Rotation paths and how fast each direction turns (degrees per step):
Each turn is a multiple of 5 degrees from 10 to 175, or 0.
Each row of a path follows its step; steps can be skipped.
Path 1:
step 6: [  0  23   8  13   3  19  -1 -28 -15   4   8   3  -5   5  18 -32 -17 -33
  -8 -12  10  -9   3  18   9  -7 -19 -18  13  12  -6  -4   2 -12 -11 -13
 -27 -15 -14  13 -16 -13 -12  -2  -2  -1 -15  -7   0   0   5  -5 -10 -27
   4  -6   8 -13  15  18 -19 -14  -1  -6  -7  11   6  -8  13   0   9  26
  39]
step 7: [  3   2  16  23   3  -4  29  -2   1  11  -6  -2  -1 -33  12 -38 -38 -13
  -9  -3   3 -11  16 -16 -16  18  -2  15   7  22  -8  -2   5  -1  16   7
   4  -9  10  -5  22  24  40   2  -4 -22   1 -16   2  13   6  14 -11  -5
  -5   3  12   2  -9  20   7  -6   5 -11   3  -6  23 -13  12  -7   4  -1
  -6]
step 10: [ -8   3  -5 -11  -9  29  -2   4   1  11   7  -1   1   4   1 -10  12 -11
 -21   5  24 -13  16 -17  16  -7   0   9  29  27 -15   4  34 -13  24   1
  -3   1  14   1  19  20  25  -1  15 -14 -17  16  -3  11 -17   5   5   1
 -22   5   6   7  14  -4  -1  -6   6  11  -9   1   8 -32  23 -19  35  -8
   7]
step 11: [-11   7   9  -1   4  40 -13 -13  -7   8 -21  26  -1  17   2 -25 -19 -26
 -32  11  20 -10 -13   3  21   0 -16  21   1  18  -6   1 -17   3 -12 -11
  -9   5  21   1  -3  -5   9  24 -16   0  -8  -6 -10   7   4  -4   7 -16
   5   0 -31   3  -4  18 -12  21   3 -13   3   2  -8   1   6  21   0  23
   6]
step 13: [-16  17   1   2   5  25  -5   4  13  16  -8  -3 -16  15   6 -15   6   9
 -14   8  19  20 -25  24  14  -1 -14   3   3   3  -6  -6 -11   4   2   7
  -4 -11  15   6  15  16  23   0  -4  14 -15 -29   7  11  10  19   2  -9
 -22   4 -13 -20  10   7 -15   8 -16 -25   7   1  27 -23  40  -5  23   4
  -5]
step 14: [ -7  12  15  -6  -2  -1  28 -21  22   9  12  -4  17  10  14 -42  -5 -20
 -17 -20  11  -8 -19 -12  12 -16 -17  21   2  20 -10  13   4   5   2   6
  -9 -16 -31  -5  -1  13  -5   0 -11  11  -5  -1 -22 -32 -13 -10  -1  -3
  12  14  -8   8   5  24  -3  -9  10 -27  17  -4  -4  -7  -3  13  15   9
   7]
step 19: [-23  14  23 -13   0  23  -1   0 -24   3   9 -12 -24  -5  10 -35 -17   5
 -15  -4  46 -21   4   1  13  12 -18   0   0   3  -1   5  19 -10  11 -18
 -11 -22   7   2 -17   3  -2   9 -14  -4 -16   7  -3 -19  -1 -14  -8  -3
  -1  -3 -10  12 -21  14  -6 -11  27 -12  25  -2  20   0   7   0  17   6
   6]
step 20: [ 12  20  13  23 -25  22  -4 -23  23   1  21  16  -7  -9   3  -7 -14 -27
 -28 -16  10 -15  19   2   2  24  -1 -12  15  22   5  -3  11  14  -9   2
   5 -16   3 -11  10   6  37  24  -3   8   3   3  -8   0  12  12 -16 -14
  11  -1  10 -14  16  12 -15   2 -16  -3   1 -13 -11  -7  20  -1  13 -12
  15]
step 27: [-21  19  -9 -28  -3  15  -2   2  19   6   1 -10  -8   9  14 -28 -17 -22
 -22 -20  17 -28 -27  -1  -6   4  19   5  -7  12  -3   2 -13 -21   2   7
 -17 -22  -4   6  10  13   4  -3  -1  -2 -37  -3   3   7  -8 -15 -23 -13
   8  26 -16 -13   3   5 -22  -7  -1 -10  13   9   9 -16  17 -15  -4  -1
   8]
[-1 -3  0 -4 -2 -3 -3  6 -7 -2  2 -3  3  0  2  5  0 -2 -4 -1  1  0 -5  2
  8  2 -1  1  1 -2  1  0  2  0  1 -3 -4 -1 -1  0 -2  9 -2  1 -6 -7  4 -2
  4  4 -1  2  5  1 -6 -1 -4  4  4 -2 -5  0 -3 -6 -4  0  3 -6  6  1 -6 -2
 -7]	135
[ 5 -1  3  1 -7 -1 -6 -3  2 -4  2  0 -1 -5 -1 -2  5 -3  1  0 -4  5 -8 -6
 -1  3 -1 -4 -1  2 -2 -6  2  0 -1 -1  4  0 -2 -7  1 -1 -2 -4  1 -5 -1  1
 -3 -4  4  0 -2 -5  1 -9  5  4  0  4  0 -2 -1 -3 -5  0 -7 -4  2  6 -2  5
  4]	130
[ -2   1  -3  -1   2   2   5  -3  -4  -4  -1   1   4  -2   2  -1  -1   2
   9   5  -1  -2  -8   0  -5   3  -3  -1  -6   1   4   2   2  -2   5   0
   7   2  -4  -2  -2   3   2   1   2   3  -4 -10   6   1  -1   4   3   3
   4  -4   0  -3  -2   4   0  -1   2   2   3   4   5  -1   6   5  -4  -3
   0]	70
[-1 -4  1 -4  5 10  1  7  3 -6  1  1  9  2 -1  4 -3  3 -1  3  2  0  0 -1
  1 -3  0 -1 -2  3 -5 -3  5  2  1  4  3  6 -1  3  1  2 -3  1  4 -7 -2  2
  2  3 -8 -3 -2  1 -1  3  2 -1  1 -2  3  4  0  5 -4 -1 -6  1 -2  8  0  3
  0]	55
[ 0 -1 -2  0 -5  6  2  2  7  2  2  1 -5 -1 -3  2  8  1  2  1 -3  1  3 -4
  3  8  6  0 -3  3 -1 -2  0  0 -1  2 -4  2  2 -5  1  2  1  2 -2  4  5 -3
  1  7 -3 -2 -6  3 -1  0 -1  1  5  1 -4 -4 -7 11  0  0  4 -4  5 -2  2 -4
  3]	145
[ -6   0  -1   0  -3   1  -3  -1   3  -1   9   0   0  -3   4   6  -4   4
   4  -1   3  -1   0   3   4   3   2 -10   2  -6  -1  -1  -1  -4  -6   1
   4  -5   0  -3   2  -5  -2   2  -1  -1  -8   1   1  -3  -2   7  -6   0
  -2   0  -7  -5  -5  -1  -1  -1  -2   1   1  -6  -2   0   2  -4  -2   1
  -2]	100
[ 1 -2 -6  3 -3  0 -6 -1  4  9 -5  0  3 -2  0  3  2  5  0  5  4  4  8  2
  0 -5  0 -2  1  2  4 -2  1  0  5  5  2  4  3  2 -6  3 -2  3 -2  5 -8 -3
  1  0  1  4  0  0  3 -1  1  7  2  0  1  0 -4 -5 -8  2  1  1  3  0  5  4
 -3]	140
